In the data rows, 128 means zero.
Each row of this table is followed by its label. One hidden rule gives the labels. It looks at one to three of the table's principal directions, none of them among the few with the most spread.
107:141:67:106:109:104:148:131:110:87:139:180:90:156:213:38:121:161:155:200:49:116:82:89:103:117:78:102:53:160:119:169:165:80:110:118:224:184 gm
118:120:200:133:118:117:134:165:122:144:127:160:155:143:119:137:107:129:96:113:149:138:139:108:156:145:114:158:163:98:120:139:86:136:150:134:84:129 mr
112:136:176:117:132:95:142:117:127:126:115:166:171:160:143:157:112:129:124:96:131:140:123:140:150:121:119:148:135:103:102:136:130:96:157:100:143:88 mr
179:132:207:105:117:143:132:161:128:170:72:163:199:163:156:177:85:136:84:92:164:125:112:127:171:217:146:187:176:92:99:152:109:95:134:93:100:131 gf
75:119:79:113:103:117:144:54:120:124:139:150:137:163:112:107:133:139:166:127:118:118:86:103:102:93:149:114:100:179:141:136:184:136:121:122:146:101 tz
122:99:176:151:150:112:94:161:124:116:124:86:117:81:104:124:123:112:117:141:153:144:202:194:147:119:94:97:127:88:160:101:77:176:156:173:84:123 gf
157:103:129:133:127:147:121:97:135:147:156:73:133:71:74:143:164:78:122:104:181:116:156:157:106:113:159:101:156:176:157:103:140:156:85:118:69:109 gm
79:134:214:119:90:133:124:144:110:159:65:108:161:150:141:184:52:166:111:92:152:139:125:140:181:118:139:195:162:97:150:97:79:152:169:187:110:139 mr
121:84:59:157:139:105:104:91:135:66:198:141:101:118:143:66:163:110:151:155:117:130:160:150:91:101:95:39:67:153:155:129:175:135:101:108:164:119 gm
171:116:166:121:127:128:119:162:141:135:141:88:126:90:121:141:142:94:106:138:142:131:168:163:123:134:124:113:149:138:130:112:104:127:109:115:102:151 gf
168:144:169:134:149:158:127:101:134:173:84:91:166:108:86:213:119:118:97:65:190:119:136:152:141:161:174:180:187:130:132:110:120:135:125:121:53:89 mr
90:56:233:160:87:126:109:126:91:153:118:115:166:103:130:115:76:114:81:100:214:130:182:180:171:134:107:124:165:139:191:102:82:202:125:158:47:132 mr
52:75:154:150:109:111:124:56:107:113:148:96:145:102:87:153:127:104:140:93:181:150:183:202:138:36:134:84:127:165:175:66:121:181:132:134:135:71 gf
103:176:172:138:169:125:102:122:142:141:81:30:115:80:78:237:105:136:141:66:148:149:165:186:159:62:150:180:154:69:152:56:84:157:192:215:95:77 tz
158:126:56:141:163:131:137:123:163:103:150:157:112:146:112:85:182:104:145:154:87:121:124:116:92:171:138:77:101:125:93:168:162:109:115:79:137:108 fm
186:177:55:120:148:180:124:136:144:143:109:131:119:139:122:161:145:153:143:109:121:114:72:77:126:176:176:166:136:97:102:140:155:107:116:128:134:132 tz
143:158:105:90:131:123:131:167:138:116:164:126:115:119:109:156:165:117:148:139:100:128:105:84:115:93:133:130:123:106:98:131:133:94:128:136:161:133 gb
128:132:126:104:115:131:135:147:122:128:133:92:106:92:121:132:146:107:136:153:116:125:134:143:120:93:130:108:122:148:127:110:115:129:112:135:149:148 mr
94:145:58:116:92:128:135:117:119:102:160:199:132:192:145:131:146:163:172:117:112:130:56:69:138:102:144:120:95:96:99:132:174:129:131:117:173:115 fm
84:124:121:121:121:97:130:134:111:97:154:85:75:72:132:124:158:93:152:163:112:139:163:194:126:32:99:58:82:143:134:77:112:158:128:140:171:122 fm
119:186:167:146:134:170:147:167:113:167:47:116:126:126:144:160:77:174:102:90:129:120:92:97:175:156:143:226:176:79:126:128:75:130:156:190:91:149 mr
135:151:126:108:132:112:141:166:133:121:113:169:126:169:180:111:115:145:126:159:74:126:99:99:130:160:107:142:110:104:85:165:130:80:145:108:180:152 gm
104:95:180:130:101:124:142:156:98:146:104:145:122:125:179:57:81:130:90:173:118:121:141:128:140:160:89:130:127:165:144:154:91:133:119:131:144:183 gm
201:92:103:103:137:110:127:139:158:118:175:163:138:138:152:55:162:82:116:181:97:108:132:106:75:201:111:74:104:175:104:198:178:70:80:50:148:154 tz
178:152:103:118:146:136:116:173:139:132:130:139:105:134:170:103:123:141:119:156:93:117:104:83:119:179:113:149:118:110:108:164:137:90:124:128:154:171 mr
92:159:84:129:146:112:153:138:114:102:149:137:65:106:114:69:154:140:149:184:69:125:117:83:96:77:91:119:94:150:128:147:118:120:133:162:150:151 fm
127:155:87:126:120:150:131:139:133:135:95:122:108:147:134:107:126:161:157:144:98:126:92:117:134:145:145:140:117:107:122:127:130:145:138:150:128:152 mr
109:149:154:124:97:149:158:115:105:144:69:141:155:149:173:141:81:164:115:101:133:114:87:122:154:139:139:180:145:138:134:130:123:111:120:135:130:146 fm
167:125:56:143:136:134:135:87:165:99:178:150:124:143:124:114:181:107:148:117:118:131:123:128:94:134:153:81:111:156:107:132:182:104:88:55:145:107 gf
59:129:96:133:153:92:133:103:113:81:155:141:92:122:142:116:128:126:144:148:85:134:138:117:109:54:90:101:74:141:133:131:139:104:149:150:216:101 fm
136:104:137:147:152:114:112:122:136:121:157:80:101:76:97:112:152:91:122:144:140:134:187:172:108:103:111:89:127:152:151:108:114:152:122:132:106:120 mr
96:76:155:150:162:89:110:137:104:118:176:113:104:80:125:79:136:76:99:160:135:116:182:137:107:105:67:83:116:152:152:149:120:141:134:144:136:113 gm
168:160:163:119:124:144:116:156:162:139:90:95:125:125:117:156:92:158:117:123:121:140:144:125:132:159:143:178:146:115:147:117:93:123:136:170:70:172 gm
160:103:66:139:142:134:97:100:141:95:194:96:108:75:75:134:195:88:158:121:166:133:164:165:102:88:142:51:102:135:151:92:160:163:93:119:107:96 fm
229:125:145:91:149:121:142:173:156:150:132:174:160:159:145:65:138:115:87:185:89:93:106:55:74:255:108:151:148:161:94:237:154:44:95:70:88:185 tz
73:91:178:129:109:77:141:120:108:123:150:139:108:127:154:56:99:121:105:185:102:131:162:130:105:98:67:109:109:199:153:145:110:131:131:129:143:163 tz
84:153:99:158:100:187:145:36:108:172:60:101:146:146:109:172:96:180:151:47:178:127:78:142:161:108:203:190:166:149:159:76:142:182:127:150:101:94 gm
114:119:142:169:109:160:98:131:120:137:115:88:123:97:105:166:119:135:133:74:196:146:155:186:181:107:153:121:147:76:164:56:93:220:138:174:62:110 tz
66:125:173:142:103:110:145:92:103:146:113:141:135:140:114:110:95:156:127:115:147:140:128:129:144:93:116:157:143:153:157:114:107:167:149:152:86:122 gm
108:114:111:117:110:113:143:138:126:120:151:170:120:161:132:66:136:136:137:175:92:127:111:88:108:136:109:110:110:149:117:163:135:123:126:114:145:154 mr
115:79:81:144:113:119:118:138:113:86:171:150:91:118:158:28:145:121:136:199:105:123:149:133:103:130:82:48:72:158:152:147:139:149:97:124:158:171 fm
125:155:148:126:133:161:122:149:105:160:87:102:138:107:125:192:108:138:119:82:162:122:105:124:171:124:153:181:162:79:125:104:103:139:146:169:127:111 gm
149:152:176:136:156:131:102:189:145:151:93:117:136:150:127:166:91:156:102:118:123:135:135:107:153:181:122:192:165:54:116:139:86:128:181:172:89:141 fm
201:155:47:136:165:158:96:135:134:116:176:93:88:65:102:135:185:116:145:121:149:109:116:100:101:124:137:115:119:114:141:122:164:129:91:150:100:130 gm
139:108:150:136:139:123:126:150:132:146:132:127:125:130:125:85:125:119:107:157:118:125:145:118:116:165:110:131:146:140:126:155:111:129:133:122:113:150 mr
182:125:181:127:158:121:120:158:154:140:125:113:138:119:112:122:113:124:86:149:122:129:170:114:104:183:109:160:161:143:135:160:99:95:129:127:79:161 mr
122:104:216:123:140:112:130:114:91:164:112:124:159:97:141:142:79:108:65:113:173:109:152:122:131:142:99:172:162:176:156:152:112:106:124:134:111:121 mr
139:154:70:127:138:162:132:101:125:130:105:112:123:125:122:131:133:154:148:118:121:106:87:99:111:134:154:153:126:137:142:137:159:116:112:152:129:132 mr
86:150:99:114:89:140:149:153:76:132:104:156:97:132:176:82:116:167:150:163:107:116:68:101:154:106:108:134:99:120:124:128:121:149:125:158:168:170 mr
85:125:183:144:99:149:127:161:103:172:72:112:132:135:133:132:79:152:109:116:152:127:119:134:178:146:134:170:163:95:144:110:75:191:159:183:80:146 fm
75:68:168:125:90:85:150:89:141:112:154:139:145:168:138:86:112:111:120:164:101:148:173:162:99:100:110:86:120:212:136:128:126:119:122:74:172:141 gf
97:68:180:163:110:119:113:153:109:112:162:117:128:95:110:119:134:96:101:132:176:144:198:181:150:100:99:75:140:120:156:93:79:191:125:137:90:126 gm
42:111:157:130:79:120:137:124:114:124:114:107:115:140:127:102:84:154:132:148:110:129:132:118:128:81:117:137:122:161:175:112:99:167:140:196:116:165 gm
63:74:126:174:89:146:120:91:90:130:114:142:142:141:134:93:107:147:135:108:180:133:135:171:167:120:130:97:126:125:169:96:121:216:129:142:105:113 gm
146:161:60:127:157:135:135:60:160:114:147:98:99:106:78:159:164:118:157:111:116:132:129:125:82:88:167:121:110:177:133:110:168:110:108:115:133:93 tz
114:94:126:143:151:112:102:157:112:110:169:83:78:58:104:88:155:90:126:176:131:129:187:159:113:88:84:69:106:133:157:113:100:168:129:167:129:136 mr
156:66:151:145:123:118:103:136:128:102:182:161:159:117:112:133:152:88:100:120:188:136:182:158:133:149:113:65:125:119:138:126:127:151:102:88:88:107 mr
220:112:119:80:129:117:116:174:142:109:169:108:119:75:137:115:186:68:129:182:124:120:158:168:100:144:112:53:100:146:106:133:142:95:75:72:144:160 gm
156:139:51:137:155:158:96:72:143:141:149:89:129:116:98:193:162:113:159:66:167:118:102:131:120:116:187:126:133:114:126:98:192:141:119:121:139:64 mr
159:139:139:95:137:73:129:218:153:88:185:180:100:164:175:72:139:133:115:218:37:136:134:63:91:148:55:117:98:116:82:189:117:52:140:107:180:201 gm
180:127:146:105:127:105:139:163:145:120:158:158:132:133:133:91:154:113:117:169:105:131:137:114:105:158:103:112:128:142:103:161:126:91:109:82:113:162 gm
197:177:103:103:156:137:148:128:166:132:110:162:147:162:122:144:146:143:136:123:94:130:94:92:110:182:155:165:137:118:80:166:151:58:124:79:133:126 mr
143:110:122:159:144:125:122:130:149:121:146:123:110:116:129:78:140:109:121:138:119:131:157:143:115:152:116:99:124:135:136:138:126:139:120:116:104:133 mr
174:133:72:110:157:110:126:91:158:107:167:144:133:144:120:134:173:107:148:137:106:125:121:121:82:136:138:97:103:153:98:150:189:78:110:64:163:100 tz
82:92:76:152:113:121:130:86:122:99:158:145:113:143:121:75:148:126:153:149:121:127:131:136:107:103:122:69:93:159:147:126:156:165:115:119:137:117 gf
103:93:77:184:143:146:138:60:101:110:151:141:104:94:117:49:141:125:124:132:151:117:147:129:103:116:111:92:112:193:178:139:147:155:88:124:118:117 gf
80:110:151:153:98:125:104:81:133:112:142:69:127:105:89:204:120:127:144:75:184:163:183:208:150:36:155:105:134:132:174:28:108:198:137:157:100:93 gm
Here are more rows. What is the label of each one?
104:129:224:118:111:123:128:141:114:157:83:110:170:133:127:207:80:135:101:85:168:146:148:165:178:114:137:177:172:100:128:91:78:138:164:143:117:111 >> gf
165:141:196:100:136:128:130:185:110:146:109:128:138:85:149:146:103:112:87:129:143:123:140:119:151:148:105:163:146:114:123:143:87:91:123:142:130:152 >> tz
95:171:102:138:144:136:150:120:108:130:80:154:102:131:148:104:108:162:143:126:100:123:89:107:147:127:122:157:105:107:121:142:122:126:151:158:147:119 >> fm
137:129:154:129:142:114:144:149:119:113:138:116:101:84:127:114:144:107:107:165:117:135:171:155:116:104:94:106:124:157:125:122:92:115:114:113:135:148 >> fm
94:105:169:127:115:98:127:126:115:118:149:109:122:105:111:129:132:112:127:143:140:144:169:169:130:72:103:101:126:146:144:98:102:154:136:134:123:124 >> gm
154:118:196:115:115:117:117:110:175:151:105:131:195:193:121:187:82:143:109:87:141:153:147:140:135:175:162:178:171:126:121:125:126:100:151:94:104:121 >> gm
210:210:98:112:195:133:109:175:187:131:125:88:91:112:99:183:152:132:135:124:81:128:119:84:101:157:146:178:136:75:94:142:129:76:152:157:104:132 >> fm
191:111:128:144:160:124:101:185:137:106:163:112:101:74:143:109:166:85:111:154:136:132:180:172:129:150:94:71:116:95:117:124:109:129:111:106:127:141 >> mr
59:93:220:166:97:126:129:143:90:150:102:119:138:121:126:123:76:143:89:116:174:141:168:159:173:110:102:150:167:123:168:97:56:199:154:174:71:141 >> gm
125:84:116:93:106:86:146:154:120:100:184:204:131:163:171:30:147:104:125:210:74:116:116:81:90:151:77:69:82:172:101:200:157:78:101:71:195:167 >> gf
133:122:80:136:146:111:137:113:140:86:157:167:114:133:145:79:151:114:137:149:95:117:125:111:96:136:107:83:82:143:124:165:164:98:108:105:145:121 >> tz
215:134:110:83:124:144:145:121:135:153:134:146:161:132:133:112:154:115:118:145:129:97:86:86:89:192:147:143:145:181:107:180:176:66:71:66:118:156 >> tz
82:126:175:181:121:151:104:128:91:153:74:116:141:123:126:154:76:173:119:70:196:141:137:165:202:128:128:172:160:57:169:82:80:215:173:199:59:107 >> tz
240:127:131:76:177:97:136:179:190:129:143:161:147:166:146:72:153:95:103:209:43:112:133:80:57:250:104:124:124:155:65:238:157:7:113:42:156:172 >> mr
139:173:82:101:125:140:147:133:167:130:102:178:161:222:156:178:130:153:157:97:75:131:51:81:138:167:182:163:128:75:52:152:169:67:152:82:199:104 >> mr
121:134:60:115:115:126:157:122:94:96:175:169:91:102:145:87:185:111:153:164:112:123:101:116:115:75:110:70:83:160:103:128:152:115:85:83:198:131 >> fm
111:175:75:150:118:182:134:81:106:147:89:123:125:133:122:171:113:183:151:64:161:121:67:101:156:110:178:187:144:112:146:95:145:157:125:167:112:110 >> fm
112:113:101:174:141:130:105:148:150:121:139:157:121:175:123:109:135:136:134:119:124:135:128:120:143:171:131:107:124:60:112:137:130:178:163:134:91:106 >> mr
253:161:58:104:187:125:109:143:219:105:173:103:110:126:88:141:201:97:155:152:74:138:147:120:62:175:157:100:115:123:82:151:170:58:109:68:133:130 >> tz
125:121:227:121:124:122:117:148:120:168:88:119:182:126:122:210:91:107:93:67:188:133:144:167:184:147:144:163:172:77:119:107:94:147:162:135:81:84 >> mr
149:124:118:114:123:140:130:125:117:135:134:119:129:115:144:140:134:118:119:134:135:121:122:128:121:127:133:127:133:156:121:126:138:107:103:103:167:140 >> tz
148:74:86:121:120:80:135:118:117:74:243:202:115:127:149:34:191:89:129:197:113:125:146:106:72:111:66:31:77:195:116:171:177:95:71:41:173:145 >> fm
147:173:145:119:128:163:142:174:117:166:60:135:136:147:162:172:98:154:104:112:125:114:81:105:166:183:150:191:157:83:92:138:104:115:143:136:127:145 >> fm
155:136:154:119:168:86:129:158:134:98:151:116:98:81:143:90:142:106:119:175:89:138:177:148:104:106:66:108:105:139:126:144:106:79:131:124:158:149 >> gf
178:141:178:117:108:157:134:220:153:156:53:161:152:186:190:96:66:167:91:154:87:125:106:96:161:255:129:184:152:76:100:180:81:98:141:131:110:211 >> tz
151:172:158:129:138:160:115:162:129:161:105:111:145:116:90:207:119:148:123:63:170:136:108:101:171:132:163:202:183:55:121:103:95:141:155:175:75:110 >> tz
167:162:87:108:157:142:140:110:158:143:107:121:131:152:125:142:134:135:133:132:88:112:93:88:92:169:159:164:135:149:101:164:164:70:123:105:154:128 >> gf
161:172:104:125:126:178:141:145:138:167:77:109:127:136:146:162:125:138:128:98:123:111:74:114:148:171:180:171:157:104:97:125:132:122:121:123:126:135 >> fm
94:137:162:134:122:116:143:155:94:126:144:119:95:78:135:121:132:113:115:135:134:135:144:135:147:65:95:125:131:132:132:105:85:141:129:150:141:135 >> fm
78:86:219:106:94:90:154:94:83:160:128:149:170:129:137:110:92:110:92:131:163:117:135:131:129:105:98:144:150:203:149:144:123:127:122:108:117:123 >> gm
135:126:159:141:169:107:120:120:143:140:134:114:135:116:99:155:137:99:114:106:141:138:161:151:128:129:126:132:148:114:115:126:119:126:156:113:113:81 >> fm
160:105:117:123:155:113:113:86:155:112:183:111:150:98:69:172:182:69:139:93:165:138:168:163:104:99:152:80:129:141:124:110:161:118:111:82:122:59 >> gm
116:103:161:120:132:109:124:96:103:125:116:122:146:113:150:129:98:126:110:134:146:124:153:157:125:117:102:128:117:166:156:130:132:111:124:125:154:124 >> gm
